A single turn carries every row of the set below to another of its rows. Some are shown first; where does it send the rows asked next?
milot: [-12.9 -24.5   3.6   9.2  14.9  13.6   4.3 -15.1 -20.6   0.1   0.2  -3.1
 -11.3  19.3  -3.3  12.0  -3.5   7.1  -0.9  14.9   9.3   3.7 -15.5]
nifi: [-15.1  16.8 -32.6   2.1 -10.4  12.3  23.9  -3.7  -8.4  20.1  -5.7 -12.7
  -8.7   7.2 -10.8 -15.3   2.9  -3.4  20.5  -1.8  -2.1   5.4  -8.1]
tisa: [  4.1 -10.6  -6.5 -18.9  -0.9  17.2 -11.1  18.1   3.9   1.0  19.3  -3.5
   6.4  13.6   1.4  -0.6  -7.5   9.7   8.9  -2.1  16.5   3.0  -7.9]
tunu: [  3.8   2.5 -17.9  -4.4  -6.7   8.2 -15.4 -10.8 -16.4  11.2  13.5  -2.5
   6.4   4.8   1.6   6.2 -19.9 -13.3  -9.2  -4.9  20.3   5.9  -3.8]
bar: [-13.6   1.4 -31.2  11.4   4.5  -9.0   1.7   6.5   3.8   6.6  16.9 -28.0
  -1.3   5.4  -0.9   4.9  -2.8   0.9   8.1 -12.0  -8.6   2.7 -19.1]
Pomo: [  3.3  -3.9 -22.6  -4.2 -27.3   2.9   5.7  -9.6  -6.8   1.3 -11.0   9.9
  19.8  15.4  -1.7   0.4   7.6  -6.1  16.5  18.6   7.8 -18.8 -12.8]
Soz: [  9.9   4.0 -30.4  14.1 -19.3  -9.1   9.6  -5.1 -17.2   6.0   3.4  -6.4
  23.5  -1.5 -13.1   5.1   4.2  -2.2  10.7   2.6  -7.8 -19.8 -10.5]
reb: [ -6.7 -28.8   3.2   8.6  21.0  12.3  11.1   4.1 -23.6   6.3  11.4  -0.5
  -8.1  17.3  -3.7   9.5   2.2   3.1   1.9  -6.2   3.4   4.6 -18.4]
lupo: [-16.8  -0.3 -10.2  -8.1   9.0  -3.1  14.2  13.7 -24.4  -1.1   3.5  15.2
  21.7   3.5  -9.9 -11.3   7.8  13.7  -7.1  -7.3 -18.7   6.4   0.6]
Laf: [ -8.8  -3.5 -14.9 -21.0 -12.0  14.1  15.7  -1.4 -36.6  -0.6   5.9 -22.5
  15.0  -6.4  15.0   4.5  -2.1  17.1   5.1  12.4   0.9   2.9 -14.2]
Fizig: [ -6.9 -11.6  10.1  -0.7 -13.2   5.8  14.1   6.4   1.7  -2.3   6.5 -13.6
 -16.7  16.2   3.3 -22.4 -13.7   1.3   7.0  11.8  -1.9   7.3   7.7]
fidus: [ -7.2  -4.6   4.1  -8.5   2.7  -1.5  12.0   0.2 -17.2   6.3  21.6 -22.4
  -5.3   4.9  -1.7 -15.1 -11.9 -15.9   9.1   6.8 -29.0   8.6  -7.0]
muki: [  2.3  -2.2  12.3  -1.8 -12.4 -12.8   7.3   3.9 -13.1 -15.1   9.2  -7.7
  -9.5   0.4  -9.0 -10.6 -20.1 -11.1 -13.3  14.9  -9.5   4.6 -13.9]
tedis: [-15.6  -0.6  -3.3  -1.1   3.0  11.7  10.2  -5.1  -1.9  15.7  -2.1  24.9
  -0.4   7.1  -5.1 -10.0  10.6  14.0 -10.2   0.0 -21.5  -5.7   0.1]
depeb: [  4.8  19.8 -12.6 -15.6 -10.9  14.2  14.1  -1.8 -27.6  12.8  -1.9   1.5
   4.5 -11.4 -20.1   0.5  -9.5   2.4   0.2  12.5 -14.7  -9.6 -23.0]
Dokot: [  8.0  16.1 -19.3  -7.1 -17.8   7.5   8.3  20.0 -12.3   0.9 -13.3  12.5
   6.0  11.6 -18.2  -9.8 -15.3   0.3   2.9  -1.8  16.2   3.4  -3.6]
Bem: [-12.7 -20.9  -4.3  17.2  16.0  -3.3  10.2  -2.1 -30.7 -10.0   1.8 -13.4
  -3.1  12.8  -6.4  12.9  -4.0   6.2  -2.0   3.4   3.7  10.3 -18.7]
bovit: [ -9.7  -6.9 -22.7  10.2 -21.6   5.6  18.8   5.1  -1.0  15.9  -5.9  -8.1
 -12.9   6.0  19.9   5.4  -0.1   1.0  -7.0 -10.8   0.5  -4.1 -25.6]
sigi: [-22.6   9.7 -15.9   4.7   4.7  -9.2   3.0 -14.3  -8.7  -3.1  -3.8  14.1
   9.6   5.5 -14.5 -11.5   3.8  10.2 -13.6   5.6  -4.4   9.2   8.9]
basi: [-11.4   1.4  -6.6 -12.2 -11.5   6.9  -1.2  -7.2  -1.4  -8.8   0.1 -13.4
  -0.5  -3.1   3.9  12.5  -5.9  17.1  -5.3  26.5  -8.6 -14.7 -30.9]
rak: [  9.0  -8.1 -26.8  -6.9 -18.7   8.1  10.9  -3.2 -10.3  14.9  17.2   1.4
  16.3   4.7  -9.7  -7.6  18.8  -5.5  20.9  -3.4   5.3 -10.3  -9.3]

depeb turns into nifi
Soz turns into rak
Now these:
lupo turns into tedis
Bem turns into reb
tunu turns into Laf
tisa turns into basi
Fizig turns into muki

A single turn carries every row of the set below to another of its rows. Some are shown first; where does it send the rows asked next?
fusa: [ -2.9 -10.8   9.2 -34.5  12.0   1.3 -37.5   3.6   2.7   9.5  -4.6  11.4
   1.3  11.6]
rozog: [  8.8  -1.6  16.2  -4.1  -1.4  -4.3 -13.4  18.6 -18.1   0.8   4.7  -7.7
   1.5  18.9]
Zanu: [ -0.9 -23.8  -2.2 -25.2  18.5  -7.8 -36.0  -2.5  -9.5 -16.9 -10.1   9.3
   5.8 -12.8]
guz: [ -2.6 -24.2  -3.2 -27.1  17.2  -5.6 -37.8  -3.1 -12.8 -15.7  -7.3   9.9
   7.0  -8.7]
bev: [ -4.2   6.2  15.2   0.2  15.2   5.8 -18.4  -6.7  -4.8  11.9   8.5  13.1
 -25.8  -6.6]
Pila: [ -6.9  10.7  20.9  -8.6  21.5  -2.7 -34.9  -8.9 -17.0  -8.0   9.4  16.0
 -18.1   5.2]
valum: [ -2.1 -25.8   2.3 -26.0  12.8  20.1 -33.6  -0.1  -0.1  -1.7  -4.3   2.1
   2.4 -10.8]
bara: [-19.2  -2.9  21.7   5.9 -14.5   3.7 -31.6   9.3 -18.0   1.9 -11.7   7.3
   5.0   1.8]
zivug: [  9.8  -8.0  -6.6  11.1  12.6  -8.0 -14.1   8.5 -18.4  -1.4 -21.5  10.9
   9.6  19.4]
Nudug: [ -9.5  -7.2  10.8   5.0 -11.7   2.4 -20.4   9.6 -30.5  11.2 -13.2   9.3
   5.2  18.9]
pav: [-13.7 -20.2  -6.9  10.9  12.0   9.3 -29.5  -3.0 -31.3 -13.6 -14.1  -0.3
  -1.4  -4.2]
Bitu: [ -9.5  -9.1   2.5  11.5  -4.5  -4.8 -13.8  14.9 -14.3   1.7 -27.0  12.2
   5.9  13.4]
pitef: [  3.9 -19.3   0.9 -30.0   2.2  -2.2 -40.3   9.0  -8.4  -1.6   8.0  11.3
 -12.1  -4.5]
mosi: [  0.3 -11.6  11.1 -34.4   7.0  -6.6 -25.5  -6.9  -5.0 -10.4  -3.2  10.4
  13.1   7.3]
zos: [  3.6  -5.2  11.8   2.9  -6.9  -4.3 -13.1  19.8 -21.8   2.0  -5.4  -4.3
   2.5  20.6]
kanat: [ -8.5   4.6  16.2   2.0  18.1 -14.7 -23.6 -12.9 -21.7 -10.4   3.6  17.7
 -17.6  -4.4]
Zuko: [-15.2  -7.9  -1.4   5.5  11.2   2.0 -29.4  -2.9 -25.2   6.0  -0.5   1.0
 -21.2 -19.1]
rad: [ -2.9   1.0  -5.6   6.5  -7.6  -4.3 -16.1   8.9   0.7   1.8 -18.3  25.3
   0.7  -0.8]
lan: [  3.3 -18.9  -1.6 -32.7   4.3   0.0 -37.6   7.5  -5.9  -1.8   7.0  12.1
  -9.9  -2.8]
sedoz: [ -8.7   1.4  -0.4   1.7   0.3   4.1 -32.0 -11.0 -27.9  18.4 -17.5  22.6
   9.2   0.3]
Nozep: [ 13.4  -0.8  22.9 -20.4  16.0  14.8 -24.5   7.5 -15.9  -4.8  -4.4  10.7
 -15.2  20.3]
fenu: [ 16.3  -6.3  -3.2   7.5  23.6  -7.8 -19.2   8.2 -14.9  -6.7 -13.8  11.7
   7.9  20.6]
biz: [-11.1 -10.0   0.0   9.9   3.5   1.2 -17.6  -0.1 -19.0  -8.3   2.1   1.5
 -22.0 -20.9]
Tes: [  2.9  -3.7   8.4  -2.1  24.0  10.0 -24.1   2.6 -21.6  22.6 -13.0  -7.6
  11.5  14.4]
Sufog: [  3.0 -19.7  10.5 -21.1  16.9  14.8 -34.4  -4.6   4.1  -7.9  -8.5  16.8
  10.3  12.1]
fazad: [ -4.5  -4.9  -4.8   5.6  -1.4   5.3 -11.5   2.6 -20.7  19.7 -24.1  14.4
   7.7  14.4]
niti: [-13.4   9.5  17.2  -3.0  30.6  -1.0 -23.0  -6.8   0.4 -14.5  -6.8   6.4
  -7.3  -6.3]
ruri: [  4.4   1.4  14.5 -22.2  30.1 -11.6 -24.8   7.3 -13.3 -10.7 -21.0   8.6
 -10.7  14.1]
Ginak: [  0.7  -7.1   4.7   3.4  13.3   8.3 -22.2   3.1 -28.8  22.3 -16.8  -4.2
  10.4  16.9]
Mef: [  8.6   0.5  16.1 -22.8  27.9  14.2 -10.3  -6.8 -14.0  -3.2 -18.9   1.3
   1.9   6.7]
vevoz: [ -0.2  13.4  11.3  -8.2  21.7  14.6 -16.8 -12.5  -2.2   3.0   5.3  13.4
 -14.0  -4.0]
Lamez: [-11.6 -12.8  -9.3   4.4   1.7  15.9 -22.6  13.7  -8.6  12.0  -7.5  -5.9
 -19.2  -4.7]
lifo: [ -3.1  -5.8 -19.7  -5.8  -3.1 -10.6 -19.9   0.5 -30.4  -1.0  -0.3   7.3
 -14.7  -2.0]
sug: [ -0.5 -26.5   2.3 -24.4  13.5  21.5 -32.8  -2.9  -3.3   2.6  -4.0   3.7
   1.4 -13.2]
gulaz: [-12.4  -0.8  19.1  10.2  28.2   7.2 -18.9 -13.2  -6.1  -5.6  -8.3   7.6
 -11.2 -11.7]
nezop: [ -5.4 -10.8 -10.4  13.3  14.5   4.2 -25.9  -2.5 -19.0  -3.4  -2.9  12.9
 -23.4 -16.9]

Bitu turns into Nudug
Lamez turns into pav
Now these:
niti turns into Pila
lan turns into valum
ruri turns into Nozep
mosi turns into fusa
bev turns into gulaz
rozog turns into Tes
biz turns into Zuko
rad turns into bara
zos turns into Ginak

